cols: Y K N J P T M B
[-0.77  0.39  4.98 -6.88  3.92  4.14 -4.82  1.67] : E
[-4.37 -2.28  5.12  0.55 -0.73 -5.84 -4.63  7.32] : D
[ 1.22  2.83  2.50 -6.23 -5.40 -1.71 -4.92 -0.98] : X
[ 2.50 -0.98 -4.92  2.83 -5.40 -6.22  1.22 -1.71] : H
[ 0.55 -0.73 -5.84  7.32 -4.37 -4.63  5.12 -2.27] : A
[ 4.01 -0.53 -2.04 -2.06 -5.22 -6.27 -2.82  0.10] : U
[ 4.09 -0.48  0.24 -6.02 -4.58 -5.62 -5.96  1.15] : Q
perm: [-6.23 -5.40 -4.92 -1.71 -0.98  1.22  2.50  2.83]
X
perm: [-0.98 -4.92 -1.71 -5.40 -6.23  2.50  2.83  1.22]
X
perm: [-2.27  5.12 -4.63 -4.37  7.32 -5.84 -0.73  0.55]
A
perm: [-6.22 -5.40 -4.92 -1.71 -0.98  1.22  2.50  2.83]
H

cols: C S W R
[-4.31 -4.70 -1.46 -3.77]  V
[-4.31 -4.70  1.20 -3.54]  L
[-1.27  0.68 -6.29 -7.39]  F
[-1.27  0.68  3.04 -1.60]  Z
[-1.27  0.68 -4.36 -6.57]  G
down: [-4.70 -4.70  0.68]
S
down: [-3.77 -3.54 -7.39 -1.60]
R
perm: [ 0.68 -1.27 -6.29 -7.39]
F

cols: zibo lezak Ber bef malap kamu sis gukab seg
[-2.89 -0.53  0.95 -1.23  0.77 -2.18 -6.14 -0.07  1.63] -> zefiz
[-0.22 -0.53  0.95 -1.23  0.77 -2.18 -6.14 -0.07  1.63] -> dep
[ 0.63  0.61  1.43 -1.11  2.47 -1.74 -8.13  0.28  3.70] -> fad
[ 0.53  2.46 -5.22 -1.27  2.97  3.21 -1.49 -3.87  2.28] -> Bilok
[-3.45 -6.30  4.91  0.25 -8.15 -6.23  4.44  3.54 -7.70] -> Lukav
[-4.55  6.50  7.87 -3.29  0.42  3.74  5.72 -3.69  6.67] -> puga
[ 3.74  5.73 -4.55  0.42  7.87  6.50 -3.29 -3.69  6.67] -> Pir
down: [3.70 2.28]
seg
perm: [ 6.67  3.74  5.73 -4.55  0.42  7.87  6.50 -3.29 -3.69]
Pir

cols: Gute leleg Mupu Mup lida bub rokaz som
[-1.99 -0.93  3.51 -6.56  4.93  3.42 -7.59 -7.12]  pofem
[-3.87 -2.73 -5.81  1.49  1.02 -7.18  3.93  1.01]  saz
[-3.87 -2.73 -5.81  1.49 -6.60  2.81  3.55  1.69]  Mezup
[-1.99 -7.12  4.93 -0.93 -7.59  3.51 -6.57  3.42]  lol
[-0.83 -4.79 -0.64 -6.87  4.62  1.18 -6.05 -7.17]  Nefa
[ 6.20 -0.29 -1.46  0.56  1.00 -7.09  3.84  1.00]  vin
[ 5.71 -0.41 -1.56  0.60  0.94 -6.97  3.83  1.15]  luvam
[-0.88 -4.74 -0.67 -6.97  4.74  1.28 -5.96 -7.19]  lok
[ 6.19 -0.20 -1.28  0.53  1.13 -7.30  3.63  0.91]  dok
[ 6.19 -0.20 -1.28  0.53  1.13 -7.30  3.63  1.78]  gana
perm: [-5.96 -7.19 -0.88 -4.74 -0.67 -6.97  4.74  1.28]
lok
perm: [-7.59 -7.12 -6.56 -1.99 -0.93  3.42  3.51  4.93]
pofem

cols: let Gulaf Vagaz budo sozup Dof
[-1.69 -0.78 -4.04 -0.51 -5.82  3.94] -> pima
[-0.56  4.78 -0.35 -1.26  0.42  0.74] -> Simog
[-1.66 -0.73 -4.03 -0.42 -5.95  3.94] -> Kidi
[-0.50  4.81 -0.34 -1.27  0.41  0.68] -> gen
[-1.68 -0.74 -3.95 -0.36 -5.95  3.94] -> Biku
[ 7.38 -3.20 -2.19 -4.72  1.00 -5.43] -> Sokat
[-1.74 -0.71 -4.01 -0.57 -5.82  3.91] -> zul
[ 3.93 -5.81 -0.69 -0.57 -4.09 -1.71] -> Fof
[-1.71 -0.69 -4.09 -0.56 -5.81  3.93] -> bif
[-1.90  5.69  0.16 -0.31  0.16  1.90] -> non
[-0.70  4.98 -0.25 -1.32  0.50  0.81] -> Biv
[-0.64  5.01 -0.28 -1.18  0.37  0.67] -> Gav
perm: [-5.81 -4.09 -1.71 -0.69 -0.56  3.93]
bif
down: [ 3.91 -1.71  3.93  1.90]
Dof
down: [-5.95  0.41 -5.95  1.00 -5.82 -4.09 -5.81]
sozup

cols: Lunuz nibak tuse bova bul nese
[ 5.15 -4.81 -5.13  5.15 -5.20 -6.80] -> zap
[ 5.15 -4.80  5.15 -5.20 -6.80 -5.13] -> funit
[ 4.99 -5.10 -5.21  5.15 -5.13 -4.81] -> Kipul
[-5.20  5.15 -6.80 -5.14  5.15 -4.81] -> gebo
down: [-4.80 -5.10  5.15]
nibak
perm: [ 5.15 -5.20 -6.80  5.15 -4.81 -5.13]
zap
down: [-4.81 -4.81]
nese
perm: [-4.81  5.15 -5.14 -6.80  5.15 -5.20]
gebo
perm: [-6.80 -5.20 -5.13 -4.81  5.15  5.15]
zap

cols: Damo Nozod zinut vemar vem regaz dilov tur sir tev
[ 3.20 -2.21  1.74 -1.95 -1.82 -1.77 -2.20 -1.93 -2.21 -2.19] = Rilu
[-2.44 -0.14 -2.47 -2.38  4.54  5.36 -2.40 -2.34 -2.33 -0.08] = kunug
[-2.21 -1.82 -1.93  3.20 -1.77 -2.19 -1.95 -2.19 -2.21  1.74] = Kal
[-1.05  0.91  1.00  0.65  2.26  2.25  0.95  0.64  0.96  0.90] = Namuv
[ 3.50  1.39  1.46  2.22 -7.10 -7.10  1.26  2.34  1.15  1.36] = motu
[ 3.95 -3.62  2.94 -3.50 -0.23 -0.16 -3.55 -3.51 -3.52 -3.57] = kilut
down: [ 2.26 -7.10 -0.23]
vem
perm: [-2.21 -2.21 -2.19 -2.19 -1.95 -1.93 -1.82 -1.77  1.74  3.20]
Kal
down: [-2.47 -1.93  1.00  1.46  2.94]
zinut
perm: [-2.21 -2.21 -2.20 -2.19 -1.95 -1.93 -1.82 -1.77  1.74  3.20]
Rilu

cols: Kor vis rov poz ziman
[-1.63 -4.26  7.96  8.19 -0.21] : tise
[-1.63  7.96 -4.26  8.19 -0.20] : sogeg
[-1.01 -8.13  1.68  7.79  3.31] : legat
[ 8.48  0.76  2.54 -4.08  6.13] : pum
[-7.58 -3.04 -3.21 -4.19  7.44] : vok
perm: [-0.20  8.19 -4.26  7.96 -1.63]
sogeg
down: [ 8.19  7.79 -4.08]
poz
down: [8.19 8.19 7.79]
poz

cols: Zis fid dila vesu lafef fefe gote Nuki
[-3.90  2.26  3.96  2.22  1.41  1.33  4.79  0.00]  tana
[-4.84 -0.42  3.96  1.49  1.11  0.58  6.92  0.96]  vun
[ 4.88  2.16  3.96 -0.91 -3.30 -2.63 -4.47 -2.81]  Mutos
[ 2.30 -3.51  3.96 -1.96  1.44  1.39 -4.71  2.08]  fut
[-1.92  6.06  3.96  3.14 -0.74  0.07  4.05 -2.46]  fafu
[ 2.25  3.70  3.96  0.60 -2.68 -1.57 -1.20 -2.69]  voki
[-1.92  3.14 -2.46  6.05  0.07  3.96 -0.74  4.05]  zufir
[-3.27 -6.02  3.96 -1.18  3.62  1.98  2.25  3.99]  Mabi
[ 3.78 -2.53  3.96 -2.43 -1.61 -1.57 -4.92 -0.03]  Pide
[ 4.97 -2.22  3.96 -2.29  0.02  0.13 -7.13  0.54]  ton
[ 4.79  1.41  0.00 -3.91  1.33  3.96  2.22  2.26]  Kofe
down: [-2.46  3.96  3.96  3.96]
dila
perm: [-3.90  0.00  1.33  1.41  2.22  2.26  3.96  4.79]
tana
down: [ 1.44 -0.74 -2.68  0.07  3.62]
lafef
perm: [-2.46 -1.92  6.06  3.96  3.14 -0.74  0.07  4.05]
fafu
down: [-2.69  4.05]
Nuki

cols: neda fevam gakal naput gil
[-5.33  2.07  1.57 -1.60 -1.37] -> nez
[-6.78  2.12  0.98  0.30 -0.48] -> Ler
[ 2.08 -1.37 -5.33  1.57 -1.60] -> Teb
[-5.52  2.34  1.46 -0.70 -0.82] -> Metak
[ 1.13  4.64  2.52  1.52 -0.44] -> vota
[-0.58 -3.10 -1.41 -4.93 -1.86] -> zuset
[-1.41 -0.58 -3.10 -4.93 -1.85] -> bal
[-6.21  2.10  0.47 -0.41 -1.30] -> poman
[0.14 3.12 1.75 5.25 1.99] -> nepan
[-0.58 -3.10 -1.86 -1.41 -4.94] -> metun
perm: [-1.86 -4.93 -1.41 -3.10 -0.58]
zuset
perm: [-3.10 -1.86 -4.93 -0.58 -1.41]
zuset
perm: [ 1.57 -1.60  2.08 -1.37 -5.33]
Teb
down: [-3.10  0.47  1.75 -1.86]
gakal
perm: [-5.33 -1.60 -1.37  1.57  2.07]
nez
down: [-1.37 -0.48 -1.60 -0.82 -0.44 -1.86 -1.85 -1.30  1.99]
gil

cols: kosu Zazin rofo ran pepa Pesin loked pufes borur Nuz
[ 7.61 -7.03 -6.47 -8.00  7.94  7.53 -9.10  7.06  7.25  7.00]  teno
[-5.31 -7.02 -4.75  4.91  5.66  5.80 -6.39  5.37  4.96  5.00]  vituk
[ 7.05  8.60  6.48 -7.86 -7.62 -7.83  7.75 -7.88 -7.49 -7.70]  puvu
[ 7.06 -3.90  7.00 -6.47  7.94 -8.00  7.53 -9.10  7.26  7.61]  geru
[-7.02 -9.10 -6.47  7.25  7.94  7.61 -8.00  7.53  7.06  7.00]  pati
down: [ 7.00  5.00 -7.70  7.61]
Nuz
down: [-9.10 -6.39  7.75]
loked
down: [-7.70  7.61  7.00]
Nuz
perm: [ 7.00  7.25  7.06 -9.10  7.53  7.94 -8.00 -6.47 -7.03  7.61]
teno
down: [-8.00  4.91 -7.86]
ran
perm: [ 7.94 -8.00 -7.02  7.00 -9.10  7.06  7.53 -6.47  7.61  7.25]
pati
down: [ 7.00 -6.47]
rofo

cols: vos doviv Pim nafom sos mov lagul zetu
[-2.13  1.19  0.36 -0.82 -3.03 -0.53 -0.48  0.48] = tudof
[ 3.72  3.87 -0.83  4.18 -1.62  0.86 -0.28 -2.79] = sul
[ 3.21  1.54  2.80  3.38  0.72 -4.17 -0.18  2.00] = val
[ 3.41 -3.52 -0.01  0.67  6.78 -0.81  0.94  1.07] = sen
[ 3.41  0.94 -3.52 -0.81  0.67  6.77 -0.01  1.07] = vel
[ 6.78  0.67 -0.81  1.07  0.93 -3.52 -0.01  3.41] = saril
[ 6.12  4.85  2.54  6.62 -0.83 -1.46 -0.30 -1.61] = Lorid
perm: [-3.52 -0.81 -0.01  0.67  0.93  1.07  3.41  6.78]
saril
down: [-0.83  2.80]
Pim
perm: [-3.52 -0.01  0.67  6.78 -0.81  0.94  1.07  3.41]
sen
down: [ 1.19  3.87  1.54 -3.52  0.94  0.67]
doviv
perm: [-3.52 -0.81 -0.01  0.67  0.94  1.07  3.41  6.78]
sen

cols: Vunud zoge Depe keru nulu lezi
[ 7.40 -2.80 -1.16  3.16 -0.95  2.78]  sisap
[-0.30  0.62  2.94  1.27  3.02  0.40]  femu
[-0.95  7.40 -2.81  3.16  2.78 -1.16]  Gezip
[-0.92  1.59  1.82  0.24  0.12 -0.67]  kab
[ 1.38 -2.70 -2.15  1.59 -0.79 -2.50]  sido
[ 0.32  5.50 -3.70 -0.09 -0.47 -4.81]  Rulol
[-2.29  2.32  0.19 -1.06  0.44 -1.24]  lubi
[-2.27 -3.58  0.84  1.81  1.38 -1.65]  dida
[-2.30 -0.29 -2.08 -1.64 -1.02 -0.49]  far
[ 1.78  1.53 -1.26  1.01  0.25  1.58]  zuva
down: [ 2.32 -3.58 -0.29]
zoge
perm: [-2.81 -1.16 -0.95  2.78  3.16  7.40]
Gezip
down: [-0.95  3.02  2.78  0.12 -0.79 -0.47  0.44  1.38 -1.02]
nulu

cols: zepa Kemo vigi ratul vup
[ 5.73 -4.18 -0.08  0.67  1.07] = balen
[ 5.94 -4.24  3.30  0.94  1.88] = gitam
[-0.21  3.60  4.29  2.78 -9.15] = zotuf
[-4.18  1.08  0.67 -0.08  5.73] = Sazim
down: [ 1.88 -9.15]
vup
down: [-0.08  3.30  4.29]
vigi
perm: [ 1.07  5.73 -4.18 -0.08  0.67]
balen
down: [-4.18 -4.24  3.60]
Kemo
perm: [ 5.73 -0.08  0.67  1.08 -4.18]
Sazim
perm: [ 0.67  1.07  5.73 -4.18 -0.08]
balen
down: [-0.21 -4.18]
zepa

cols: tubul fise Babo bos sem Figal fab Duzen fefu
[ 6.37  0.97  5.19  2.25  1.28  4.24  4.20  0.31 -3.86] : bibi
[ 3.19  5.63 -2.92 -4.77  3.04 -6.48 -0.61 -2.79  0.61] : Gumo
[-0.30 -2.97  3.73  3.33  9.08 -2.83 -0.74 -2.15 -0.78] : dibi
[-1.92 -1.19  0.40  6.05  3.67 -1.70  3.20  4.63 -5.68] : mib
[ 4.69  2.17  6.86  0.60 -0.37  4.14  5.93  0.34 -1.49] : lozil
[-3.77  2.54 -3.22  4.62 -7.38  1.10  1.82  1.76  2.65] : tup
[-2.55 -4.60 -4.19  1.71  7.76  4.79 -0.41 -0.28  1.52] : Bibu
[-3.59  3.43  0.32  6.74 -4.89 -1.24  3.94  3.37  1.31] : lofi
[ 0.61 -2.80  5.63  3.04  3.19 -4.77 -2.92 -6.48 -0.61] : kero
[ 1.58 -4.24 -6.72  0.97  0.88  6.21 -1.89  1.71  4.28] : Zumus
[ 2.50 -2.08 -4.59 -6.22  1.42 -3.16 -0.67  6.65  1.28] : rilo
[ 1.85  0.48  1.04  1.90 -4.84  4.54 -8.13 -0.79 -1.80] : zov
perm: [ 3.04 -4.77  3.19  5.63 -6.48  0.61 -2.80 -2.92 -0.61]
kero
down: [-2.92 -1.89]
fab
down: [3.33 6.05 0.60 4.62 1.71]
bos
down: [0.61 1.58 2.50 1.85]
tubul
down: [6.05 0.60]
bos
perm: [-4.77 -2.79  5.63  3.19 -6.48  0.61  3.04 -2.92 -0.61]
Gumo
perm: [-5.68  4.63  3.20 -1.70  3.67  6.05  0.40 -1.19 -1.92]
mib

cols: fize sav Las faram pireb
[-2.41  7.64 -4.20  5.80  5.47] -> Maval
[ 2.69 -5.24 -8.98  5.74 -7.32] -> Banor
[ 2.69 -5.24  6.90  5.74 -7.32] -> buso
[-2.38  5.14  6.82 -4.33  5.11] -> ponof
[-2.38  5.14  5.10 -4.33  6.82] -> dolol
[-2.41  5.47  6.63 -4.50  5.15] -> Zuram
[-2.41  5.47  7.64 -4.20  5.81] -> tuvov
[-2.49  5.61  7.99 -4.16  5.50] -> boru
[-2.63  5.09  6.75 -4.37  4.91] -> rodu
down: [6.82 5.10]
Las
down: [ 5.74  5.74 -4.33 -4.33]
faram
perm: [-4.33  5.11  6.82  5.14 -2.38]
ponof
perm: [-5.24  6.90  5.74 -7.32  2.69]
buso
down: [ 5.47 -7.32 -7.32]
pireb
perm: [ 5.81 -4.20  7.64  5.47 -2.41]
tuvov

cols: Ges paro bano dat
[-5.70  7.38 -4.08 -7.28]  tanis
[-1.52  1.96 -1.07 -1.90]  zed
[ 6.11 -8.41  4.25  8.29]  Sok
[ 6.07 -8.39  4.32  8.32]  bas
[ 6.12 -8.39  4.27  8.29]  fibig
[ 5.57 -3.09 -5.50 -4.24]  bipo
[-7.28 -4.08 -5.70  7.39]  ludaz
[-4.23  5.57 -3.09 -5.50]  gugap
[ 6.11 -8.41  4.25  8.28]  beful
[-0.77  1.11 -0.60 -1.05]  ren
[-0.79  0.99 -0.50 -0.93]  Duzoz
[-4.94  6.55 -3.61 -6.43]  beso
perm: [-7.28 -4.08  7.38 -5.70]
tanis
perm: [-5.50 -4.23  5.57 -3.09]
gugap
down: [-0.77 -0.79 -4.94]
Ges

cols: Puboz kof viz keve lif Pili tese vubur
[-0.21 -0.58 -0.46  2.65  0.49 -0.22 -0.91 -5.83]  tumo
[ 0.66 -4.76 -0.48 -1.89 -0.80 -1.34 -0.06 -5.59]  Givu
[ 0.00 -6.25 -1.59 -0.28  0.52 -5.26 -0.53  0.42]  Pud
[-0.25 -5.57 -0.79 -3.09  0.56 -1.89 -0.78  1.45]  Goz
[-0.33 -5.57 -0.79 -3.09  0.56 -1.89 -0.78  1.45]  fidu
[ 1.37 -8.37  1.73 -2.22 -0.92 -0.87  0.85  4.63]  kul
[-0.36 -6.77 -2.61 -1.91 -0.15 -4.45 -1.51  2.81]  Taz
[-0.25 -5.57 -0.79 -3.09  0.10 -1.89 -0.78  1.45]  kevav
[-0.25 -5.57 -0.79 -3.09  0.10 -0.35  0.74  2.28]  mimeg
down: [4.63 2.81 1.45]
vubur
asked: [-0.25 -5.57 -0.79 -3.09  0.10 -0.35  0.74  2.28]
mimeg

cols: foz mapo gevaz lise budem filu bupa
[ 4.92  7.34 -2.47  2.48  4.89 -4.06  0.04]  somu
[-4.43 -7.12  3.82 -1.69 -4.42  5.64  1.04]  rom
[ 5.03  7.52 -2.53  2.53 -4.81 -4.17  0.02]  suge
[ 5.11  7.64 -2.56  2.56  5.09 -4.23  0.02]  farid
[ 0.04  2.48 -2.47  4.92  7.34 -4.06  4.89]  fama
[-4.34 -6.98  3.69 -1.65 -4.35  5.51  1.03]  davu
[-8.26 -2.00  4.34  1.16 -5.17 -5.17  6.48]  Sidid
[ 4.89  2.48 -2.47 -4.06  0.03  4.92  7.34]  laru
[-4.43 -7.12  3.85 -1.69 -4.42  5.64  1.04]  Fovir
down: [-4.17 -4.23 -4.06  5.51 -5.17  4.92]
filu
perm: [-4.23 -2.56  0.02  2.56  5.09  5.11  7.64]
farid
down: [ 2.48 -1.69  2.53  2.56  4.92 -1.65  1.16 -4.06]
lise
perm: [-2.00  4.34  1.16 -5.17 -5.17  6.48 -8.26]
Sidid
perm: [ 0.02 -4.23  5.09  2.56 -2.56  7.64  5.11]
farid
perm: [-2.47 -4.06  0.03  4.92  7.34  4.89  2.48]
laru

cols: Zino tek fikuv lubin
[-2.66  0.40  1.70 -1.35] -> zedut
[-0.75  0.25 -4.83 -6.79] -> zekeg
[-2.66  0.39  1.70 -1.35] -> rus
perm: [-1.35  1.70  0.39 -2.66]
rus
down: [0.40 0.25]
tek
perm: [-1.35 -2.66  0.39  1.70]
rus
down: [-1.35 -6.79]
lubin

cols: ked nunif kuro riko
[-1.62  2.57 -7.42 -0.12]  pigev
[-7.41  2.57 -0.12 -1.62]  Zepe
[-1.61 -0.12  2.57 -7.42]  liti
down: [-0.12  2.57]
kuro
down: [ 2.57 -0.12]
nunif
perm: [-7.42 -1.61 -0.12  2.57]
liti
down: [-1.62 -7.42]
riko
perm: [-0.12 -7.42  2.57 -1.62]
pigev
down: [-1.62 -7.41]
ked

cols: funo sar bavif ninap Pobar noto
[-0.77 -2.79  1.55  0.93  1.67  0.72] = lepo
[-3.90 -0.68 -0.71 -4.34 -0.86 -2.87] = siv
[-0.71 -3.90 -2.88 -4.34 -0.68 -0.86] = gosu
[-3.87 -0.68 -0.67 -4.34 -0.84 -2.90] = puna
[-4.95  0.14 -1.27 -4.10 -0.66 -1.54] = seb
[ 1.88  1.15 -1.56 -1.47  0.10 -0.07] = gab
[ 3.26  3.39  7.65 -5.50 -1.90  5.34] = sidi
down: [ 0.93 -4.34 -4.34 -4.34 -4.10 -1.47]
ninap
down: [-4.34 -4.10]
ninap
down: [-2.88 -0.67 -1.27 -1.56]
bavif
perm: [-0.68 -0.86 -3.90 -0.71 -2.87 -4.34]
siv
down: [-4.95  1.88  3.26]
funo

cols: zezog remap Lebog Mam
[ 4.59 -6.05  7.28  8.75] -> gamid
[ 7.28  4.59  8.74 -6.05] -> nuza
[ 3.55  6.76 -4.67  5.62] -> Fak
perm: [ 8.75  7.28 -6.05  4.59]
gamid
perm: [ 7.28 -6.05  8.74  4.59]
nuza
down: [ 8.75 -6.05]
Mam
perm: [-6.05  8.74  4.59  7.28]
nuza
perm: [ 7.28  4.59 -6.05  8.75]
gamid
perm: [-4.67  5.62  3.55  6.76]
Fak

cols: Zud lerem Lopa zifas bunu loz vif doli ruki noko
[ 5.15  1.27  2.50  7.01  4.65 -2.07 -1.68 -2.59  5.63 -8.41] : dig
[-6.86 -4.09 -4.16 -4.87  1.04 -6.70  0.11 -7.20 -1.04  3.97] : lasiv
[ 5.15  5.63 -2.59 -1.68  7.01  2.50 -2.07 -8.41  1.28  4.65] : Guk
[ 8.46  3.11 -0.82 -1.20  6.88  1.98 -3.53 -8.11  1.12  2.62] : boti
down: [ 5.15 -6.86]
Zud
perm: [ 1.12  2.62  8.46  3.11 -0.82 -1.20  6.88  1.98 -3.53 -8.11]
boti
down: [3.97 4.65 2.62]
noko
down: [-1.68  0.11 -2.07]
vif
perm: [-8.41  5.63 -2.59 -1.68 -2.07  4.65  7.01  2.50  1.27  5.15]
dig
down: [-1.04  1.28]
ruki
perm: [ 7.01  2.50 -2.07 -8.41  1.28  4.65  5.15  5.63 -2.59 -1.68]
Guk

cols: mal Tif lefi zave
[ 1.48 -7.41 -1.84 -0.52] : zum
[ 1.47 -0.52 -7.41 -1.84] : Tidu
[ 1.48 -1.84 -7.41 -0.51] : vasup
perm: [-0.52 -1.84 -7.41  1.47]
Tidu
perm: [-0.51  1.48 -1.84 -7.41]
vasup
down: [-7.41 -0.52]
Tif
perm: [-1.84  1.47 -0.52 -7.41]
Tidu
down: [-1.84 -0.51]
zave
perm: [-7.41 -1.84 -0.52  1.48]
zum
asked: [ 1.47 -0.52 -7.41 -1.84]
Tidu

